In the rows, 128 means zero.
Each path below is one point turned by a fixed rotation once a step. After each direction that follows a path, write how fast that rotation turns it, in degrees each step (0 if it stays still).
Each turn is a multiple of 5 degrees from 10 to 175, or 0.
Each row of a path follows its step; steps can be skipped.
Rotation 1:
step 5: [138 139 121 127 135 134 117 124 124 123 125 124 124 134 123 128 143 128
 130 123 122 125 120 139 134 139 123 132 136 126 124 130 118 128 134 132
 127 130 129 128 139 133 132 120 136]
step 6: [117 147 125 126 135 132 135 126 130 124 117 134 115 123 130 128 140 129
 128 126 126 129 127 131 123 128 130 133 134 123 137 122 137 129 126 134
 117 129 124 136 135 132 129 131 134]
step 10: [121 134 125 126 131 120 128 118 117 135 127 131 136 124 143 135 132 118
 124 127 131 136 137 128 130 129 126 126 127 124 126 133 139 130 130 131
 109 120 132 130 125 128 135 122 128]
step 12: [126 133 130 132 120 130 133 133 123 130 131 124 125 120 137 131 132 127
 137 129 138 130 136 138 127 121 130 133 134 124 131 126 137 123 134 134
 129 129 119 128 143 135 142 114 123]
step 22: [117 134 125 129 128 130 126 125 121 136 134 134 133 121 126 133 133 120
 135 128 136 141 134 141 130 127 133 125 126 125 122 125 132 133 134 132
 118 126 128 124 141 128 142 120 126]
step 27: [132 138 124 131 138 130 132 117 125 124 126 130 115 136 125 126 139 129
 128 117 132 125 121 122 125 130 131 140 141 125 135 134 137 131 126 128
 117 131 120 138 132 129 125 127 135]
step 31: [129 131 134 134 132 130 127 112 124 133 132 133 132 113 136 140 139 119
 126 116 134 130 137 125 131 130 121 129 131 123 128 136 136 132 133 126
 120 126 130 126 134 136 130 123 125]
step 32: [131 134 132 124 130 121 134 128 123 129 129 132 130 129 130 132 132 119
 135 136 124 145 137 139 120 123 128 132 130 129 120 134 124 125 136 127
 122 121 135 125 141 132 143 124 135]
[124 131 128 130 126 132 130 127 131 126 129 131 128 124 130 131 128 130
 128 126 128 130 128 125 129 129 129 127 124 128 131 126 128 129 127 127
 131 128 129 127 130 128 130 126 130]
115
[132 127 129 125 125 128 131 125 125 126 130 128 127 126 127 127 129 126
 132 125 131 126 130 126 128 130 128 131 130 129 127 128 128 127 127 130
 132 130 130 130 129 128 126 126 128]
95
[126 126 128 129 128 127 131 127 128 126 131 131 125 132 124 127 126 127
 131 130 132 130 127 128 127 124 130 128 129 129 129 127 128 130 128 126
 127 128 125 128 131 126 130 129 129]
140
[126 130 126 127 126 124 129 127 129 130 126 127 127 128 128 128 127 126
 130 131 127 125 129 127 130 127 126 127 127 126 132 126 132 128 126 132
 125 131 129 126 130 127 129 127 125]
175
Rotation 2:
step 1: [128 128 140 124 133 124 140 145 125 130 128 131 129 124 128 131 126 133
 129 121 131 132 120 135 140 131 129 119 131 125 138 126 134 120 127 137
 125 142 124 132 134 125 140 125 131]
step 3: [136 120 130 133 123 130 128 127 122 121 142 121 133 139 134 134 134 131
 130 127 126 131 130 141 134 128 134 121 131 122 128 128 129 131 137 125
 125 117 136 126 132 140 138 141 117]
step 7: [127 121 125 117 134 137 138 124 130 130 137 110 129 124 122 135 129 120
 125 139 139 125 124 127 120 125 124 124 126 139 126 129 124 135 122 130
 120 124 131 122 133 120 129 126 117]
step 11: [136 130 136 124 140 134 128 137 134 113 119 133 126 138 134 126 125 130
 131 132 131 127 124 127 132 120 118 125 136 130 136 127 126 121 124 127
 122 117 137 130 128 137 124 130 113]
step 20: [141 126 142 117 123 127 128 136 127 121 136 118 126 124 122 120 125 140
 124 130 128 126 131 126 131 126 127 123 116 136 114 128 128 124 127 125
 122 124 129 129 110 128 134 129 127]
step 22: [131 128 122 128 116 123 122 127 131 125 134 124 134 131 131 131 122 130
 128 136 127 116 128 135 137 115 123 128 130 130 143 133 119 118 131 127
 134 127 131 143 126 118 116 124 124]
step 24: [124 123 132 132 131 138 138 127 134 124 120 118 127 129 141 122 125 120
 129 126 132 116 129 122 124 129 128 130 125 123 133 129 113 138 128 119
 131 124 120 132 114 136 134 119 128]
step 27: [124 130 129 141 135 123 143 129 135 131 127 137 144 123 131 127 128 130
 127 137 137 142 128 130 128 119 125 126 127 132 128 137 128 126 132 119
 121 138 128 136 121 118 125 125 130]
[131 129 125 130 128 127 128 129 130 128 132 127 130 130 127 129 128 132
 128 128 126 125 129 130 130 132 125 126 128 125 124 128 128 130 123 129
 128 129 125 127 129 126 130 129 127]
25
[128 131 129 129 127 124 127 127 131 127 128 128 130 128 129 127 129 128
 128 130 129 127 132 128 126 128 130 125 130 129 128 130 132 127 131 127
 131 129 130 129 127 126 130 133 126]
60
[129 126 130 125 129 125 129 127 131 127 126 129 131 132 131 126 132 129
 127 128 130 127 127 129 130 129 129 130 127 133 127 129 127 131 127 128
 127 125 127 126 128 128 130 129 132]
90
[127 127 129 126 126 131 130 128 125 131 128 127 130 125 129 128 127 134
 128 131 131 129 130 128 130 128 130 128 130 130 126 128 130 129 129 131
 127 128 129 129 128 123 127 126 129]
55
[126 124 130 130 129 131 126 129 126 128 132 128 128 130 131 130 129 127
 130 128 129 128 128 125 129 128 130 129 130 130 127 126 128 125 124 127
 133 132 128 128 129 128 130 130 130]
160
